In the rows, zero is written as 128.
Each path below is one point turned by a fixed rotation once a step. After each direction that follows a path, write how fast that rotation turns it, in degrees a step (0 if it stays still).
Each turn is a multiple of 5 degrees from 10 to 175, or 0.
Each row of a path follows its step; steps can be skipped.
path 1
step 0: [129 134 125 129 122 128 132 131 122 118 123 136 128 123 116 125 121 137
 129 125 127 125 128 132 133 136 133 132 136 127 130 134 126 126 133 129
 127 114 131]
step 1: [132 122 130 124 125 121 124 131 122 138 136 134 129 124 125 123 126 121
 127 135 121 123 136 123 137 134 132 131 123 127 127 131 132 127 130 131
 120 133 118]
step 2: [125 121 118 139 129 131 128 129 132 129 129 129 134 128 131 131 119 134
 129 117 132 114 135 130 127 131 130 128 130 134 134 130 134 123 128 132
 133 126 122]
step 3: [134 131 124 122 124 127 136 131 124 119 124 139 133 126 124 124 134 127
 130 130 122 129 129 129 133 134 125 133 133 129 124 143 131 119 125 134
 134 129 126]
step 4: [126 121 126 129 116 122 122 124 123 133 135 131 135 114 123 133 125 125
 127 130 128 124 131 130 138 126 135 127 134 126 132 126 130 126 125 124
 122 124 123]
step 5: [130 131 125 132 127 134 132 133 123 128 125 133 124 131 128 117 118 136
 131 123 127 121 131 128 129 134 136 134 126 133 133 134 135 129 134 134
 124 118 117]
step 6: [131 125 125 125 130 120 124 134 131 130 133 137 134 124 121 130 128 129
 128 129 121 117 136 126 132 138 122 129 130 126 125 137 129 121 130 135
 128 140 130]
step 7: [127 115 117 135 122 127 129 126 122 128 130 128 138 125 133 131 131 122
 128 125 132 127 131 129 134 128 134 131 127 133 130 132 133 120 123 127
 135 116 121]
step 8: [126 135 131 122 125 131 135 127 125 119 123 139 127 122 122 121 118 132
 131 125 123 125 129 132 137 130 128 128 138 129 136 136 131 128 126 129
 128 128 120]
step 9: [135 127 124 130 114 123 122 132 124 139 135 133 132 120 126 126 130 131
 126 136 128 119 131 129 128 131 134 134 127 128 124 130 133 123 133 133
 118 132 127]
step 10: [124 121 121 135 135 130 126 136 129 125 131 127 130 128 124 131 123 129
 133 117 124 122 132 122 134 138 134 129 128 127 134 134 133 126 129 133
 132 114 123]
step 11: [133 129 125 122 126 121 132 124 121 124 125 141 132 131 127 126 124 124
 126 130 126 122 139 132 134 130 119 133 131 134 125 139 126 122 126 126
 133 134 120]
Directions:
[128 127 129 127 128 124 128 128 127 126 129 128 126 130 129 125 127 130
 131 131 125 126 127 127 129 126 125 130 128 126 129 131 129 129 126 126
 128 129 130] => 140
[128 127 131 130 128 130 129 128 127 127 132 128 132 131 129 129 126 129
 126 126 126 129 127 130 128 128 128 130 129 127 126 130 125 128 126 129
 124 128 128] => 0
[124 129 125 130 129 127 129 126 128 127 124 128 127 130 129 127 127 128
 127 126 124 127 124 130 128 130 129 128 126 127 130 127 128 126 128 129
 127 125 129] => 140
[128 130 130 127 128 127 124 130 126 128 128 128 125 127 128 127 128 130
 125 127 129 125 129 126 128 130 130 128 126 127 128 127 128 132 127 131
 125 126 129] => 85
path 2
step 0: [116 129 140 120 131 122 137 131 127 128 131 134 118 131 121 136 122 129
 138 128 126 128 125 132 128 129 123 125 134 126 129 128 131 123 129 127
 126 138 124]
step 1: [122 135 120 129 124 139 132 124 127 127 123 125 130 120 129 131 132 124
 118 135 121 131 121 128 130 134 118 126 135 127 126 123 115 122 128 132
 125 127 134]
step 2: [125 130 119 126 124 121 128 132 118 133 124 126 125 130 130 127 131 133
 136 118 133 123 139 136 129 122 119 119 118 121 135 126 124 129 127 128
 128 126 128]
step 3: [123 139 127 131 119 122 129 123 126 124 139 128 123 132 122 124 128 118
 129 134 133 124 118 126 130 127 130 131 128 137 134 128 132 130 124 137
 129 117 129]
step 4: [123 128 132 120 125 136 135 131 123 130 126 129 120 120 132 131 124 139
 125 129 128 126 125 136 128 123 126 135 126 125 119 133 133 124 136 132
 140 126 126]
step 5: [134 132 126 124 126 131 126 130 126 127 131 116 133 126 122 120 134 129
 117 127 134 133 126 126 127 131 127 124 121 126 128 131 123 129 124 140
 124 138 139]
step 6: [123 120 135 126 124 118 125 129 128 130 133 128 120 136 130 126 124 129
 125 122 129 128 129 135 132 123 125 128 115 127 123 130 128 127 133 124
 112 121 121]
step 7: [121 133 138 134 131 131 125 129 122 130 124 123 132 125 125 113 125 129
 125 139 123 135 123 130 131 133 133 130 131 140 130 126 126 122 126 127
 133 123 126]
step 8: [131 128 124 121 132 132 127 125 129 124 122 122 125 130 134 123 133 131
 137 117 135 136 123 134 130 129 122 127 129 126 116 132 121 134 137 123
 136 131 122]
step 9: [128 130 141 125 133 134 127 126 125 125 131 125 127 130 120 131 130 119
 129 120 135 131 123 127 129 124 131 125 125 127 138 126 122 129 116 122
 121 126 140]
step 10: [118 121 132 134 122 128 126 125 133 129 131 127 121 130 136 126 136 124
 126 123 114 120 124 139 125 127 133 131 128 121 126 125 123 123 132 124
 134 124 124]
step 11: [125 140 129 129 129 129 118 128 117 127 131 126 138 127 121 124 119 133
 136 126 120 126 127 130 128 132 123 134 130 128 132 128 124 132 126 128
 135 141 133]
Directions:
[126 129 128 124 129 129 130 125 128 128 127 130 130 129 128 128 127 129
 129 131 131 129 126 128 125 130 127 131 128 129 127 129 129 128 128 127
 130 131 126] => 95
[130 129 130 131 128 127 129 130 125 126 130 130 126 128 128 127 125 129
 130 130 125 129 125 127 128 129 127 128 132 128 125 128 128 128 131 129
 131 129 128] => 100
